Each path below is one point turned by a fixed rotation once a step. After each direction that follows a path, write how fast that rotation turns it, in degrees each step (0 if it stays still).
Each turn is a multiple of 5 degrees from 10 to 175, or 0.
Each row of a path follows its step; steps can be skipped.
Path 1:
step 0: [-0.54, +0.94, +2.72, -1.30, -2.95, -0.10, -2.31, -1.60, -0.87, -0.41, -0.61, +2.60, +0.36, +2.84, -0.89, -2.21, -2.48, +0.09, +0.59, -0.96, -2.71, +1.26, +3.66, +1.27, -0.96, +2.07, +0.40, +0.51, +1.24, +1.62, -0.91, -1.70, +2.64, +0.94, -2.84, +0.34, +0.24, -1.01, -2.13, -2.95, +4.33, +1.19, +2.36, -1.45, +1.15, -1.22, +1.57, -2.98, +1.37, +1.58, +1.99, -0.52, -1.60, +1.16, -1.27, -0.64, +1.02, -0.65, -0.67, -1.71, -1.15, +0.68, +0.47, +0.24, -2.19, +3.68, +1.13]
step 1: [+1.87, +0.13, -0.81, -2.07, -0.38, +1.00, +0.11, +0.69, +0.53, +3.09, +3.02, -1.76, -2.21, -1.97, -1.03, -1.35, -0.44, +0.96, -0.74, +2.76, -1.12, +0.22, +0.71, -1.84, -0.98, -1.84, +0.99, +2.10, +0.75, -3.60, +0.49, +0.97, -1.33, +2.56, -1.41, -1.82, -2.80, +0.85, +0.87, -0.72, -2.82, +3.37, -2.32, +3.60, -2.20, -0.30, -1.82, -0.75, -0.98, -1.48, -1.25, -0.94, -0.22, -0.48, -0.19, -1.58, +4.45, -0.75, -0.23, +0.63, -3.00, +1.24, +0.11, -1.14, +0.23, -2.71, -1.53]
step 2: [-0.71, +0.87, +1.85, +0.93, +0.41, -3.25, -0.39, -1.14, -0.21, +2.25, +0.66, +2.61, -2.77, -1.60, +1.58, +2.53, +2.37, -0.76, +0.59, -1.08, -1.38, -1.28, +0.47, +1.75, +1.47, -0.16, +1.75, -0.02, -0.29, +3.28, -0.79, -2.30, -0.65, -4.96, -0.38, +0.16, +0.47, -1.55, +0.05, +0.92, +0.89, +0.15, +2.77, -0.31, +2.35, -1.85, -0.59, -1.00, +0.60, -2.11, +3.06, -3.74, +0.04, -1.27, +2.87, +2.50, -1.29, -1.43, -4.00, -0.33, -1.93, -1.80, +0.14, -0.72, +1.05, -0.75, -0.05]
step 4: [-2.44, -1.13, -3.42, -0.86, -4.06, +1.88, +1.97, +2.80, -1.05, -0.63, +1.70, +0.41, +0.10, +0.80, +2.44, +2.11, +0.22, -1.31, +2.77, -1.28, +0.40, +3.53, -0.71, +0.84, +1.10, -0.08, -1.92, +0.73, +1.15, -1.01, -1.15, -0.77, +1.11, -2.30, +3.32, -1.54, -0.90, -0.73, +1.37, +1.04, -3.92, +0.67, -0.20, +0.14, +1.44, +0.94, +0.02, +2.23, +2.89, -1.54, +0.75, -1.05, -0.56, -0.41, -0.43, +1.57, +2.22, -1.09, -2.05, +2.84, -3.36, -0.62, -2.59, +2.15, +0.20, +0.10, -1.00]
step 5: [-1.24, -2.46, +2.45, -0.03, +1.64, -1.75, -1.75, -3.63, +0.31, -0.81, +1.10, +1.57, +2.05, -0.37, -0.76, -0.66, -3.21, -0.46, -1.36, +2.21, -3.58, -1.32, +2.30, +0.59, -0.18, -1.62, -1.46, +2.45, +0.11, +1.38, -0.89, -3.20, -2.55, -0.54, +1.35, +1.21, -3.77, +0.43, -3.59, +1.87, +2.53, -1.62, -1.86, -2.07, -0.34, -0.50, +1.02, +0.26, +0.26, -0.48, -1.60, -0.51, +1.01, -0.15, +0.85, -0.63, -2.07, +0.29, +0.96, +2.77, +1.69, -2.13, -1.45, -1.38, +0.55, +2.82, +1.90]
step 7: [-0.62, -1.21, -0.29, -0.55, -2.68, -0.31, -2.74, -0.71, -1.09, +1.71, -1.34, -2.53, +0.41, +1.03, -5.44, +2.67, +0.41, -2.19, -1.47, +0.55, -1.36, -2.80, -2.37, +3.04, +0.17, +2.41, -2.05, +1.06, +1.32, +0.11, -1.72, +0.64, -2.66, -0.49, -0.31, +1.67, +0.82, -1.57, -1.24, +0.93, -0.63, +1.42, -0.21, +0.74, -1.10, -1.02, +1.93, +2.38, +2.45, -0.53, +2.42, -0.37, -0.78, -1.22, +0.88, +2.29, -4.11, +0.82, +0.13, +1.61, -2.42, +0.67, -0.34, -0.95, +2.50, -1.98, -1.52]
step 8: [-1.82, +2.39, +0.14, -0.03, -1.12, +1.64, -0.56, -1.51, +0.31, -0.15, +1.79, +0.79, -0.10, +2.97, +2.00, -1.83, -3.64, -1.29, +0.52, +1.86, -1.52, +2.55, +0.72, -0.37, -0.36, -1.00, +2.12, +0.49, -2.00, +1.13, +0.84, +1.09, +2.73, +0.21, -1.92, +0.62, +2.13, +0.71, -3.52, -0.05, +0.18, +0.60, -0.08, -2.33, -1.12, +0.41, +2.74, -1.23, -4.17, +1.09, +0.28, +0.18, +0.89, -2.58, -3.23, -1.82, -0.91, -0.04, -3.04, -4.15, -0.97, -0.52, +1.53, -2.28, +0.43, +1.86, +2.13]
step 9: [+0.90, +1.90, -0.61, -0.01, -3.84, -1.88, +1.74, +1.30, +2.75, -0.06, +1.03, -3.29, -0.38, -1.24, -0.91, +1.95, -0.70, -0.96, -0.85, +1.71, +0.08, +0.16, +0.91, -0.64, -1.72, -2.51, -0.53, +0.24, -1.23, -3.16, +0.52, +0.61, -1.76, -0.70, +2.38, -0.72, -0.02, +0.05, -1.15, -0.44, +0.31, +1.02, +1.07, +3.94, -0.34, +2.27, -1.83, -2.62, +2.48, -1.09, +1.00, +0.90, -0.65, +0.15, +0.68, +0.01, +2.16, +1.12, +2.89, +0.97, -3.49, -1.52, +0.61, +2.34, +0.48, -5.54, +2.21]
step 10: [+2.70, +0.29, +1.34, -2.10, -0.72, +2.28, -2.50, -0.92, +1.24, -1.33, -0.12, +1.98, +0.08, -0.62, -0.02, -0.56, +0.72, -0.35, +0.96, -1.48, -2.36, -0.83, +0.18, -1.65, +1.65, -0.47, -0.56, -1.65, -2.18, +0.45, -3.25, +0.08, -1.32, -3.54, -3.46, +2.39, -1.38, +2.83, -2.23, +0.64, -1.91, -1.44, +2.49, -3.98, +1.89, -1.75, +0.74, -1.12, +1.10, -0.39, +0.69, -4.11, +3.12, +0.59, +2.43, +1.77, -1.58, +0.57, -2.05, -1.32, -0.17, -1.68, +1.21, -0.10, +0.70, +0.83, -1.54]
step 11: [+0.24, -0.21, -2.35, -2.80, +2.80, -1.38, +0.03, +1.57, -1.39, +1.31, +0.18, -0.11, +2.44, +0.42, +2.65, -0.24, +0.90, +0.99, -3.07, -1.45, -0.73, +2.27, +1.75, -0.86, +0.73, -0.02, +1.54, -0.41, -0.34, +0.08, -1.77, +2.25, +1.17, +0.09, +1.43, +0.60, -0.79, -1.41, -1.67, -2.82, +0.21, +3.54, -1.66, -0.50, +0.29, +0.19, +0.23, -0.90, +0.38, +1.95, +0.38, +0.36, -1.46, -0.82, -2.25, -1.34, +2.77, +2.69, +2.98, -0.49, +1.86, +1.08, -2.44, -3.88, -1.38, -3.97, +3.73]
step 13: [+2.01, -1.38, +1.37, -2.90, +1.63, -0.13, +1.71, -2.16, +1.11, +0.46, +2.14, +3.06, -0.51, +1.03, -0.27, -0.87, -0.65, -0.83, -3.70, +1.65, +0.52, -0.63, +3.30, -0.20, +1.57, -3.00, +0.13, -2.08, -0.75, +0.67, -0.08, +0.52, -2.73, -1.97, -0.78, -0.92, +0.82, +0.99, -0.91, +3.12, +3.30, -2.37, -4.21, -1.53, +0.36, +1.05, +3.74, +0.40, +0.69, +1.54, -0.37, +1.43, -1.82, -0.72, -0.55, +1.31, -1.00, -1.78, -1.52, +0.35, +0.76, +2.19, -1.35, -2.36, -0.52, +1.40, +2.00]
Directions:
[+0.68, +0.76, -0.94, +0.33, +0.34, +0.71, +0.02, +0.44, +0.51, -0.17, +0.58, +0.96, -0.36, -0.01, +0.06, +0.30, -0.08, +0.05, +0.17, -0.82, +0.46, +0.25, -0.19, +0.56, -0.44, -0.24, -0.02, +0.25, -0.19, +1.08, -0.16, -0.83, +0.07, -0.04, -0.53, -0.70, -0.08, -0.44, -0.71, +0.05, +0.26, +0.28, +0.10, -0.14, +0.24, -0.73, +0.13, -0.43, +0.71, +0.13, +0.63, +0.98, -0.67, +0.15, -0.49, +0.17, -0.14, -0.43, -0.03, +0.07, +0.19, +0.07, -0.21, +0.51, +0.64, -0.19, +0.31]
175
[-0.65, -0.22, +0.55, +0.34, -0.02, +0.43, -0.38, +0.32, -0.36, +0.95, +0.56, +0.60, -0.11, +0.16, -0.11, -0.53, +0.40, +0.47, -0.42, -0.45, -0.10, -0.69, -0.59, -0.03, +0.38, -0.28, -0.12, -0.01, -0.53, -0.07, +0.09, -0.63, -0.19, -0.03, -0.64, +0.36, -0.20, +0.28, -0.44, +0.65, -0.63, -0.85, -0.16, -0.32, +0.38, +0.94, +0.17, +0.22, -0.11, -0.37, -0.44, -0.30, -0.33, +0.13, -0.37, +1.29, -0.22, +0.54, -0.36, +0.17, -0.70, +0.70, -0.64, +0.12, +0.51, -0.51, -0.08]
130
[+0.77, -0.47, +0.32, -0.26, +0.30, +0.11, -0.75, +0.48, +0.32, +0.45, -0.25, -0.17, +0.70, +0.25, -0.04, -0.27, +0.65, -0.79, +0.38, +0.22, +0.33, +0.40, +0.17, -0.12, +0.16, +0.98, +0.20, -0.49, -0.04, -0.09, -0.47, +0.24, -0.57, -0.62, +0.03, +0.70, +0.54, +0.29, -0.18, +0.26, +0.10, +0.39, +0.28, +0.45, +0.58, -0.61, -0.65, +0.14, +0.53, -0.07, -0.25, +0.91, +0.03, +0.66, -0.88, +1.07, -0.35, +0.10, -0.03, -0.44, -0.12, +0.37, +0.17, +0.15, -0.84, +0.49, -0.22]
100
[-0.55, -0.29, +0.25, -0.19, +0.47, +0.29, +0.19, -0.33, -0.21, +0.49, +0.78, -0.29, +0.80, -0.10, +0.02, -0.76, -0.34, +0.45, +0.46, +0.28, -0.18, -0.16, -0.31, -0.16, +0.14, -0.17, -0.11, +0.10, -0.07, +1.48, +0.14, +0.38, -0.25, -0.65, -0.58, -0.03, +1.02, -0.87, -0.73, -0.53, +0.51, +0.19, -0.25, -0.14, +0.50, +0.62, +0.14, -0.14, -0.08, -0.07, -0.50, -0.11, +0.00, +0.38, +0.18, -1.02, +0.46, +0.00, +0.53, -0.57, +0.24, +0.26, +0.00, +0.51, -0.81, -0.07, +0.34]
135
[-0.59, +0.29, -0.08, +0.44, +0.04, -1.01, -0.20, -0.40, -0.42, +0.02, -0.83, +0.27, +0.04, -0.70, -0.11, -0.20, -0.47, -0.10, -0.10, -0.62, -0.81, +0.04, +0.26, +0.07, -0.60, -0.55, +1.15, +0.27, -0.68, +0.08, +0.38, +0.06, +0.93, +0.30, +0.09, +0.78, +0.15, +0.01, -0.03, +0.05, -0.33, +0.15, +0.63, +0.45, +0.79, +0.35, -0.34, -0.23, +0.22, -0.59, -0.40, +0.89, -0.57, -0.44, -0.33, +0.22, -0.01, +0.26, +0.34, -0.20, +0.71, -0.15, -0.08, -0.06, -0.18, +0.51, +0.81]
125
[-0.08, +0.02, +0.55, +0.10, -0.83, -0.09, -0.18, +0.46, +0.02, +0.24, -0.10, +0.82, -0.52, -0.03, -0.52, +0.03, -0.78, -0.03, -0.53, +0.09, +0.73, -0.26, -0.94, -0.85, -0.14, -0.06, -0.27, -0.16, +0.13, +0.30, -0.56, -1.01, -0.47, -0.29, +0.17, +0.99, +0.11, +0.29, +0.71, -0.93, -0.10, +0.34, -0.19, -0.61, -0.49, -0.27, +0.38, -0.34, -0.10, -0.96, +0.24, +0.11, +0.06, -0.19, -0.35, -0.33, -0.38, -0.29, +0.01, +0.15, +0.49, -0.46, -0.05, -0.01, -1.09, +0.01, +0.30]
145
